In the data rows, 500 means zero.
Here are some points, each followed by its number:
[594 602 701 611 538 247 502 444 648 261 524 420 590 547 406 485 376 516 565
 409 514 439  57 569 613 570 328 181 689 490 359 394 616 760 407 594 569 658
 474 735 477 525 571 710 408 375 679 480 503 479 706 518 536 569 432 493 599
 648 678 371 390 494 764 379 516 286 497] 0
[694 644 129 306 937 393 998 213 366 326 633 375 443 397 837 142 530 421 747
 513 547 557 492 626 314 152 482 250 450 262 248 629 551 442 709 484 635 530
 291 453 514 652 597 999 458 746 679 537 564 553 141 618 340 250 413 493 490
 584 308 487 308 557 308 629 732 616 636] 1
[561 578 189 558 459 595 586 630 596 410 532 331 570 392 159 547 424 489 534
 533 470 498 686 521 446 598 402 382 352 464 516 403 487 550 514 455 458 520
 470 527 390 720 526 642 596 617 593 412 546 402 612 526 310 344 567 723 571
 520 516 587 512 543 460 449 766 479 464] 2
[301 447 929 554 305 701 554 578 255 654 351 760 154 713 669 616 860 362 363
 427 431 533 601 495 723 337 615 893 694 831 283 503 105 232 376 525 375 644
 718 483 485 129 447   0 344 451 378 786 271 683 484 690 856 723 399 348 566
 215 293 223 378 757 629 549 339 548 512] 3
[315 456 490 347 571 611 660 389 326 504 502 639 343 316 652 500 756 524 519
 482 545 592 778 473 511  74 657 450 633 378 195 646 356 245 718 532 643 388
 324 737 264 503 313 505 301 445 554 520 389 428 325 709 412 601 488 435 679
 418 406 496 449 629 419 557 637 514 473] 4
[272 498 664 519 498 580 473 463 503 615 540 555 438 394 445 566 461 482 522
 514 440 489 553 483 666 380 585 389 620 643 432 437 378 467 450 588 573 544
 451 767 397 423 499 358 440 505 520 597 425 444 505 679 411 644 484 565 664
 466 446 392 392 662 522 576 553 421 504] 5
[521 544 477 577 386 560 611 447 343 512 400 521 521 606 402 595 505 430 482
 501 482 487 505 565 595 440 499 714 614 555 426 443 439 402 452 466 504 652
 567 401 503 483 622 339 457 475 413 611 476 587 517 548 589 400 551 533 572
 505 498 490 395 621 548 550 565 622 670] 6
[588 412 778 691 470 319 141 605 725 434 349 553 365 747 553 558 570 524 341
 430 505 416 182 473 340 676 516 778 387 897 781 678 603 655 213 412 312 466
 847  32 999 359 659 198 490 428 260 585 420 676 534 232 783 291 494 203  97
 478 486 681 738 450 703 395 211 485 573] 7
[617 665 683 673 189 268 415 328 430 416 377 489 752 704 578 600 604 568 372
 481 498 321 313 337 447 630 460 573 467 402 307 470 598 213 704 556 618 533
 503 414 359 392 478 468 651 377 594 204 481 722 594 536 656 489 477 291 564
 477 752 485 582 266 529 684 405 360 456] 8
[333 446 433 533 478 717 544 481 255 649 418 678 383 493 551 520 638 527 398
 458 485 488 840 508 529 303 613 616 467 503 484 531 400 247 600 401 526 515
 449 515 409 528 335 282 445 513 516 593 453 462 344 588 495 544 574 529 504
 366 505 519 536 538 325 553 520 705 507] 9
[429 648 683 552 196 604 557 376 206 497 358 568 559 441 357 699 655 442 427
 435 454 431 742 388 503 443 545 651 611 450 147 457 490  27 731 505 631 589
 480 655  55 390 409 286 400 327 671 379 385 652 536 782 593 400 547 494 772
 415 646 407 556 532 509 621 789 495 586] 10
[ 87 514 733 487 414 708 471 512 388 468 369 649 408 385 450 699 672 515 547
 414 572 507 765 359 679 312 590 425 786 579  84 459 247 280 545 623 617 433
 494 999 325 378 401 301 338 315 663 535 315 369 415 849 529 717 542 555 750
 518 584 406 384 705 562 550 598 492 531] 11
[621 493 587 374 554 374 682 512 527 502 580 423 372 540 555 409 497 384 603
 610 435 572 382 584 566 618 519 574 660 749 571 661 392 544 361 555 432 500
 738 293 685 304 748 333 478 662 257 875 497 731 567 511 465 413 480 494 470
 413 275 304 296 680 625 560 394 518 652] 12
New points follow, each followed by the number of its nearest point above by angle.
[640 594 667 613 536 285 427 428 601 464 518 434 444 640 622 463 445 447 369
 423 522 426 152 535 643 575 434 644 640 466 500 470 588 733 326 547 383 567
 590 389 732 394 661 512 497 365 538 611 584 565 556 372 529 398 265 367 372
 598 529 563 531 481 673 449 405 558 580] 7
[568 342 404 528 548 518 383 596 523 558 577 492 558 619 404 520 394 461 480
 586 445 565 442 471 443 567 459 527 412 612 798 444 512 597 387 447 369 557
 520 291 686 620 545 453 554 535 452 550 577 442 605 323 500 497 590 538 450
 424 435 537 531 470 468 357 316 602 458] 7
[512 417 121 647 581 477 454 623 596 480 553 379 765 493 301 485 318 462 577
 540 575 452 444 568 483 612 448 405 350 355 720 346 738 701 445 441 432 521
 430 516 535 821 387 685 686 495 514 330 498 248 595 326 366 490 597 775 415
 689 572 670 591 343 428 417 636 535 422] 2
[602 432 575 520 507 373 369 645 593 425 401 561 398 714 652 523 458 457 437
 461 400 492  76 524 604 480 464 577 437 591 743 577 555 667 260 490 337 447
 643 262 818 370 566 341 455 513 360 631 530 544 464 319 691 533 473 405 424
 453 470 511 665 378 599 412 194 423 525] 7
[574 532 469 444 599 411 688 340 518 523 654 431 486 249 581 397 426 477 626
 580 547 556 666 532 425 489 559 506 495 400 395 621 603 454 612 422 579 440
 379 477 405 479 432 715 542 637 462 505 529 623 509 498 406 331 515 463 544
 447 442 462 456 539 362 697 637 544 530] 1
[604 502 301 515 586 499 652 393 356 440 571 477 509 341 613 444 516 522 536
 575 529 603 578 496 396 414 560 449 511 396 425 590 578 390 684 467 588 488
 412 389 371 573 476 678 469 590 372 542 539 561 462 497 458 373 534 491 533
 462 419 481 436 586 383 661 631 587 571] 1
[594 373 580 526 549 388 349 442 649 547 575 515 495 450 728 388 513 615 527
 521 581 483 458 566 229 722 420 458 298 405 669 644 655 541 642 509 483 355
 593 358 605 612 399 596 633 465 487 374 551 494 479 198 506 609 583 332 263
 477 463 586 666 379 380 398 238 443 480] 7
[739 424 662 460 378 240 455 349 455 527 453 529 495 467 700 474 638 502 342
 546 443 578 549 478 322 528 648 788 406 584 648 620 584 390 524 504 431 395
 643  45 572 417 513 400 688 588 182 572 456 621 492 340 597 444 526 252 383
 446 406 493 452 326 415 738 350 521 547] 7
[681 533 343 612 537 421 556 544 425 418 359 441 567 704 494 513 525 452 396
 483 480 373 138 574 576 570 347 726 324 448 630 422 614 487 489 456 453 589
 596  96 605 409 644 524 462 383 456 542 564 665 574 186 627 283 527 421 403
 368 521 543 562 277 552 458 323 643 572] 7
[587 425 514 512 400 421 540 431 579 536 601 407 618 582 511 444 473 523 486
 500 420 556 467 392 491 610 561 557 295 375 578 452 535 491 594 507 391 509
 555 351 437 354 475 615 618 493 407 418 486 518 429 477 438 514 500 451 597
 672 489 647 506 319 453 546 478 448 422] 8
[452 581 453 667 396 539 445 533 523 481 493 398 685 645 325 486 431 554 482
 485 493 406 424 545 479 656 414 426 508 424 567 342 537 665 477 434 395 481
 499 576 518 539 576 533 482 307 625 371 621 383 602 414 506 518 522 640 411
 598 753 652 447 452 595 358 485 474 387] 0
[351 442 999 340 274 593 357 487 309 455 299 677 268 543 596 570 855 433 390
 346 345 462 468 460 723 350 612 663 766 880 151 600 268 257 421 621 485 519
 667 620 394   0 486 193 347 435 410 611 193 712 494 761 901 598 336 350 543
 370 436 279 414 602 702 667 378 336 560] 3
[509 529 438 399 627 557 711 414 511 396 522 521 377 412 583 410 549 453 625
 516 562 497 400 603 552 423 499 306 623 463 287 606 378 539 402 633 646 473
 427 543 424 344 700 707 354 556 502 625 495 565 398 678 541 503 447 475 588
 564 396 487 252 685 564 526 495 465 568] 1
[268 418 479 365 577 725 436 647 529 525 519 476 399 378 511 373 648 670 489
 423 607 560 669 506 423 309 502 373 359 330 589 526 441 547 632 513 560 374
 492 674 362 646 189 567 520 442 647 248 457 101 436 593 435 753 549 541 454
 452 540 684 694 557 376 387 432 515 381] 4
[337 569 466 256 522 752 848 285 266 565 479 452 320 299 590 289 761 753 620
 592 618 534 923 378 450 318 588 423 441 310  71 632 326  14 774 491 747 447
 312 726 152 414 296 464 392 464 662 405 409 450 294 863 336 492 587 559 685
 414 370 545 480 783 346 613 772 606 483] 4
[678 486 396 491 630 256 488 490 591 460 682 472 580 523 483 435 388 451 430
 548 389 497 333 494 411 645 488 533 355 519 825 476 633 775 354 389 361 577
 576  63 701 490 491 602 579 585 441 492 529 556 534 271 502 340 489 518 422
 495 404 582 576 363 454 520 453 566 510] 7
[261 466 675 594 490 674 513 537 459 516 452 593 418 399 470 578 644 589 484
 424 576 494 628 465 735 353 532 367 705 530 212 488 240 289 608 583 601 483
 389 979 322 518 441 302 407 428 573 503 347 360 485 762 406 747 510 551 662
 469 622 317 352 665 592 482 617 534 453] 11
[680 399 535 465 414 397 567 467 386 520 512 507 425 541 734 502 543 537 375
 482 503 598 372 476 422 507 505 758 339 515 681 681 595 470 584 427 423 472
 620 109 618 325 408 381 598 575 280 519 516 577 427 444 652 490 517 401 404
 478 366 516 645 309 420 645 273 667 529] 7
[831 495 411 518 369 339 545 568 674 533 520 353 659 587 413 354 355 397 451
 526 416 416 286 614 357 655 323 500 271 417 768 449 834 625 409 334 329 589
 570  86 804 675 621 673 636 582 511 443 687 640 694 326 503 273 507 421 320
 540 537 558 582 400 370 491 355 474 500] 7
[463 563 651 439 497 430 417 430 613 420 429 487 465 452 474 469 505 461 443
 570 477 471 384 455 459 679 369 574 462 488 550 546 572 573 379 486 513 494
 589 533 572 422 494 558 523 426 561 407 457 520 534 518 563 462 505 393 430
 471 581 485 519 372 666 498 383 452 481] 7
